In the data rows, 128 means zero.
Some points:
np.array([89., 163., 133., 106., 75., 170., 112., 170., 162., 160., 96., 176., 71., 165., 129.,
          112., 100., 146., 112., 140., 142., 81., 111., 239., 125., 83., 159., 128., 138., 105.,
          109., 181.])
np.array([160., 153., 158., 106., 180., 97., 146., 130., 137., 143., 136., 111., 145., 144., 168.,
          181., 78., 163., 169., 131., 164., 136., 116., 137., 133., 107., 104., 68., 106., 114.,
          102., 100.])
np.array([173., 127., 204., 152., 130., 142., 82., 64., 133., 134., 165., 116., 152., 169., 116.,
          132., 104., 123., 114., 141., 131., 45., 89., 108., 175., 150., 114., 141., 172., 110.,
          141., 95.])
np.array([131., 85., 54., 131., 150., 138., 119., 107., 116., 74., 155., 85., 107., 168., 126.,
          134., 159., 103., 120., 94., 107., 128., 75., 176., 29., 121., 101., 139., 166., 103.,
          177., 139.])
np.array([167., 138., 107., 143., 43., 166., 133., 161., 95., 153., 107., 124., 188., 99., 149.,
          204., 79., 112., 132., 61., 83., 135., 207., 102., 118., 113., 177., 118., 149., 75.,
          150., 147.])
np.array([136., 168., 156., 121., 160., 129., 188., 112., 93., 152., 118., 112., 121., 221., 138.,
          47., 90., 90., 170., 126., 130., 163., 164., 123., 70., 106., 123., 138., 152., 62.,
          111., 166.])
np.array([135., 156., 177., 189., 154., 73., 85., 149., 211., 134., 127., 102., 129., 113., 101.,
          155., 166., 40., 107., 103., 97., 132., 159., 159., 164., 50., 125., 123., 158., 138.,
          98., 129.])
np.array([58., 82., 135., 159., 159., 124., 147., 59., 118., 142., 161., 147., 138., 87., 174.,
          162., 101., 94., 161., 125., 177., 57., 154., 115., 144., 115., 178., 154., 107., 142.,
          176., 163.])
np.array([132., 126., 91., 203., 122., 95., 149., 151., 75., 116., 103., 194., 120., 117., 127.,
          117., 93., 85., 113., 167., 168., 125., 135., 113., 163., 148., 41., 156., 180., 109.,
          161., 137.])
np.array([127., 128., 140., 118., 103., 66., 161., 143., 135., 59., 109., 126., 165., 121., 95.,
          155., 135., 98., 177., 194., 90., 69., 119., 129., 56., 97., 153., 165., 136., 183.,
          117., 138.])
np.array([134., 141., 111., 127., 125., 140., 142., 130., 144., 149., 101., 129., 127., 122., 115.,
          130., 145., 149., 130., 133., 157., 155., 105., 113., 143., 152., 149., 172., 130., 147.,
          116., 148.])
np.array([168., 141., 144., 162., 161., 134., 161., 160., 174., 132., 118., 104., 127., 144., 144.,
          159., 136., 161., 146., 130., 108., 154., 116., 122., 131., 163., 125., 97., 90., 96.,
          140., 123.])
np.array([155., 152., 129., 111., 95., 55., 188., 101., 98., 172., 146., 153., 82., 80., 103.,
          95., 128., 154., 76., 177., 60., 137., 121., 154., 126., 146., 135., 145., 141., 123.,
          131., 64.])
np.array([132., 136., 89., 143., 128., 148., 149., 144., 135., 121., 125., 100., 155., 128., 122.,
          112., 142., 130., 95., 126., 139., 133., 113., 102., 143., 148., 145., 139., 124., 153.,
          106., 137.])
np.array([112., 127., 114., 95., 103., 123., 78., 158., 141., 156., 151., 149., 144., 188., 108.,
          193., 90., 116., 109., 81., 162., 102., 120., 170., 79., 150., 68., 172., 66., 122.,
          168., 106.])
np.array([130., 127., 99., 140., 174., 170., 90., 90., 172., 92., 116., 209., 116., 130., 188.,
          109., 133., 144., 146., 120., 128., 106., 165., 107., 85., 148., 131., 75., 190., 157.,
          59., 111.])
np.array([129., 133., 107., 139., 117., 139., 133., 129., 136., 132., 122., 99., 155., 145., 147.,
          121., 130., 143., 86., 134., 150., 127., 126., 103., 135., 138., 144., 133., 107., 150.,
          100., 138.])
np.array([143., 136., 95., 133., 128., 133., 126., 138., 121., 142., 131., 96., 136., 135., 147.,
          121., 141., 122., 86., 133., 145., 112., 121., 106., 140., 124., 153., 135., 92., 138.,
          98., 141.])
np.array([22., 164., 154., 128., 121., 156., 143., 185., 141., 117., 194., 175., 154., 130., 112.,
          172., 160., 159., 136., 157., 120., 147., 154., 103., 96., 167., 148., 148., 154., 89.,
          137., 52.])
np.array([143., 125., 105., 159., 146., 148., 133., 153., 147., 160., 148., 105., 119., 151., 139.,
          136., 165., 126., 128., 153., 127., 143., 130., 124., 131., 126., 146., 113., 62., 130.,
          128., 130.])
np.array([147., 131., 133., 196., 81., 96., 74., 111., 121., 120., 84., 148., 88., 128., 146.,
          94., 107., 184., 103., 138., 123., 104., 152., 104., 61., 104., 130., 118., 123., 140.,
          120., 87.])
np.array([105., 91., 122., 154., 94., 100., 107., 99., 82., 189., 158., 111., 40., 145., 130.,
          122., 98., 132., 153., 120., 101., 187., 136., 99., 143., 113., 118., 151., 126., 152.,
          121., 98.])
np.array([143., 128., 135., 144., 146., 120., 115., 136., 148., 161., 99., 152., 105., 140., 127.,
          162., 162., 139., 147., 171., 169., 180., 111., 122., 138., 138., 139., 173., 121., 135.,
          136., 137.])
np.array([63., 130., 219., 96., 150., 193., 100., 117., 42., 89., 124., 119., 115., 106., 137.,
          175., 128., 115., 68., 160., 114., 189., 96., 135., 114., 102., 138., 102., 137., 97.,
          80., 167.])
np.array([152., 151., 109., 91., 99., 86., 131., 79., 75., 148., 121., 149., 176., 181., 107.,
          161., 194., 84., 162., 139., 141., 104., 101., 146., 121., 124., 180., 51., 147., 94.,
          124., 86.])
np.array([131., 180., 154., 37., 124., 157., 138., 169., 168., 124., 131., 170., 107., 116., 109.,
          104., 102., 68., 131., 99., 161., 145., 113., 29., 115., 55., 84., 143., 120., 149.,
          143., 88.])
np.array([139., 76., 179., 160., 131., 131., 162., 166., 130., 75., 107., 115., 103., 100., 177.,
          106., 118., 136., 113., 124., 129., 118., 112., 156., 112., 151., 102., 140., 119., 111.,
          164., 83.])
np.array([50., 202., 118., 148., 140., 106., 158., 101., 114., 106., 112., 171., 146., 157., 150.,
          105., 142., 106., 109., 92., 59., 101., 140., 140., 171., 120., 79., 67., 63., 150.,
          154., 146.])
np.array([139., 138., 112., 120., 129., 117., 120., 139., 128., 149., 145., 128., 136., 136., 154.,
          142., 145., 159., 114., 141., 155., 136., 93., 114., 149., 141., 146., 167., 138., 134.,
          98., 151.])
np.array([90., 121., 126., 91., 134., 113., 82., 139., 108., 79., 61., 86., 110., 160., 29.,
          132., 53., 198., 176., 132., 106., 103., 114., 105., 169., 121., 145., 112., 116., 119.,
          144., 138.])
np.array([179., 155., 160., 173., 127., 200., 174., 59., 137., 113., 121., 174., 123., 99., 72.,
          154., 140., 156., 163., 102., 125., 122., 92., 166., 135., 108., 105., 109., 125., 152.,
          166., 159.])
np.array([131., 132., 100., 144., 144., 144., 150., 133., 132., 150., 139., 92., 125., 127., 125.,
          123., 146., 126., 98., 144., 132., 122., 111., 111., 144., 129., 140., 133., 86., 137.,
          117., 144.])
np.array([144., 107., 122., 117., 138., 102., 113., 119., 137., 123., 23., 161., 98., 149., 143.,
          158., 164., 120., 153., 133., 130., 214., 160., 150., 165., 173., 147., 168., 112., 140.,
          134., 116.])
np.array([117., 213., 110., 80., 180., 192., 62., 118., 125., 165., 118., 72., 119., 71., 134.,
          98., 145., 111., 195., 141., 81., 81., 173., 172., 131., 181., 113., 182., 149., 112.,
          152., 109.])
np.array([77., 122., 141., 96., 77., 57., 178., 112., 170., 127., 115., 67., 80., 95., 174.,
          125., 140., 155., 132., 68., 178., 117., 150., 161., 155., 154., 97., 102., 178., 119.,
          116., 116.])
np.array([165., 128., 146., 92., 169., 91., 106., 150., 137., 118., 121., 130., 112., 80., 125.,
          98., 139., 143., 75., 177., 171., 120., 190., 117., 94., 111., 169., 89., 124., 78.,
          240., 167.])
np.array([114., 151., 64., 119., 148., 112., 74., 94., 122., 61., 150., 119., 127., 110., 111.,
          159., 161., 168., 112., 91., 129., 154., 151., 116., 152., 38., 88., 139., 155., 92.,
          136., 116.])
np.array([144., 154., 104., 119., 125., 131., 149., 133., 127., 128., 123., 113., 144., 121., 141.,
          130., 126., 133., 100., 133., 161., 137., 76., 119., 152., 148., 141., 160., 156., 139.,
          105., 154.])
np.array([151., 117., 148., 128., 91., 124., 150., 126., 71., 142., 121., 108., 101., 42., 130.,
          135., 171., 152., 187., 102., 142., 105., 137., 113., 76., 114., 65., 142., 91., 142.,
          83., 148.])
np.array([132., 148., 164., 142., 155., 102., 116., 192., 79., 113., 186., 109., 83., 169., 89.,
          149., 123., 110., 145., 87., 125., 121., 173., 127., 120., 190., 148., 85., 179., 225.,
          146., 188.])
np.array([145., 123., 133., 99., 51., 156., 129., 48., 180., 63., 198., 137., 84., 143., 87.,
          107., 143., 94., 121., 137., 144., 144., 176., 107., 139., 178., 134., 94., 100., 108.,
          126., 147.])
np.array([161., 38., 140., 52., 168., 134., 164., 126., 129., 132., 132., 190., 104., 163., 152.,
          148., 153., 130., 98., 84., 37., 71., 143., 96., 161., 121., 124., 158., 135., 121.,
          128., 155.])
np.array([127., 90., 163., 145., 73., 136., 94., 170., 84., 95., 99., 118., 111., 118., 176.,
          70., 173., 79., 180., 121., 135., 101., 79., 109., 166., 130., 151., 125., 110., 98.,
          129., 76.])
Along one direction, these points spread out more than along any other. Where along it does each point below lie, from 0 to 99? The average is 50, and the first point in the table lies past the average. One standard deviation of the points above along it is 16.
np.array([143., 104., 104., 141., 143., 133., 123., 188., 84., 139., 177., 173., 137., 96., 119.,
          64., 135., 172., 165., 88., 147., 157., 96., 160., 169., 91., 159., 77., 132., 159.,
          161., 85.]) 43
np.array([129., 135., 105., 136., 140., 135., 147., 132., 138., 133., 117., 103., 148., 141., 141.,
          137., 129., 141., 111., 146., 145., 141., 126., 106., 132., 134., 130., 124., 86., 154.,
          111., 132.]) 36
np.array([76., 41., 146., 134., 132., 170., 155., 122., 135., 216., 69., 97., 164., 147., 60.,
          110., 167., 132., 110., 133., 148., 117., 160., 127., 117., 106., 86., 85., 190., 131.,
          139., 88.]) 50
np.array([137., 148., 88., 119., 132., 133., 155., 136., 131., 127., 124., 108., 146., 126., 143.,
          128., 134., 138., 103., 140., 141., 125., 95., 108., 153., 145., 135., 146., 139., 138.,
          104., 146.]) 35
np.array([131., 138., 119., 145., 113., 143., 143., 155., 155., 128., 135., 99., 154., 134., 137.,
          116., 141., 167., 96., 132., 123., 122., 95., 97., 135., 149., 131., 145., 136., 135.,
          110., 150.]) 36
np.array([107., 137., 164., 118., 167., 95., 90., 84., 138., 156., 105., 146., 182., 80., 104.,
          96., 90., 98., 87., 34., 126., 164., 78., 138., 63., 174., 184., 137., 118., 149.,
          150., 109.]) 55
np.array([138., 90., 141., 144., 174., 116., 153., 130., 121., 71., 175., 154., 171., 136., 62.,
          87., 98., 141., 142., 103., 145., 118., 194., 190., 146., 115., 151., 192., 95., 77.,
          45., 106.]) 57
np.array([173., 86., 129., 87., 99., 138., 99., 139., 82., 120., 126., 123., 165., 93., 136.,
          103., 122., 111., 99., 184., 149., 142., 173., 191., 152., 157., 53., 100., 105., 188.,
          115., 112.]) 39
np.array([135., 134., 102., 156., 150., 144., 136., 131., 134., 145., 130., 94., 128., 136., 136.,
          130., 139., 142., 100., 149., 122., 117., 120., 93., 126., 132., 128., 134., 89., 138.,
          105., 131.]) 36
np.array([98., 85., 120., 117., 107., 79., 63., 144., 169., 173., 157., 171., 181., 90., 111.,
          96., 116., 122., 177., 154., 83., 158., 84., 112., 113., 159., 83., 85., 124., 71.,
          107., 225.]) 54
np.array([121., 92., 64., 127., 140., 168., 144., 131., 166., 113., 138., 115., 83., 94., 120.,
          165., 14., 59., 135., 162., 94., 141., 101., 147., 122., 119., 166., 80., 139., 120.,
          117., 95.]) 58
np.array([128., 116., 159., 108., 96., 138., 126., 80., 156., 110., 169., 105., 191., 158., 196.,
          106., 106., 160., 164., 155., 86., 175., 138., 153., 141., 61., 131., 166., 159., 190.,
          191., 140.]) 58
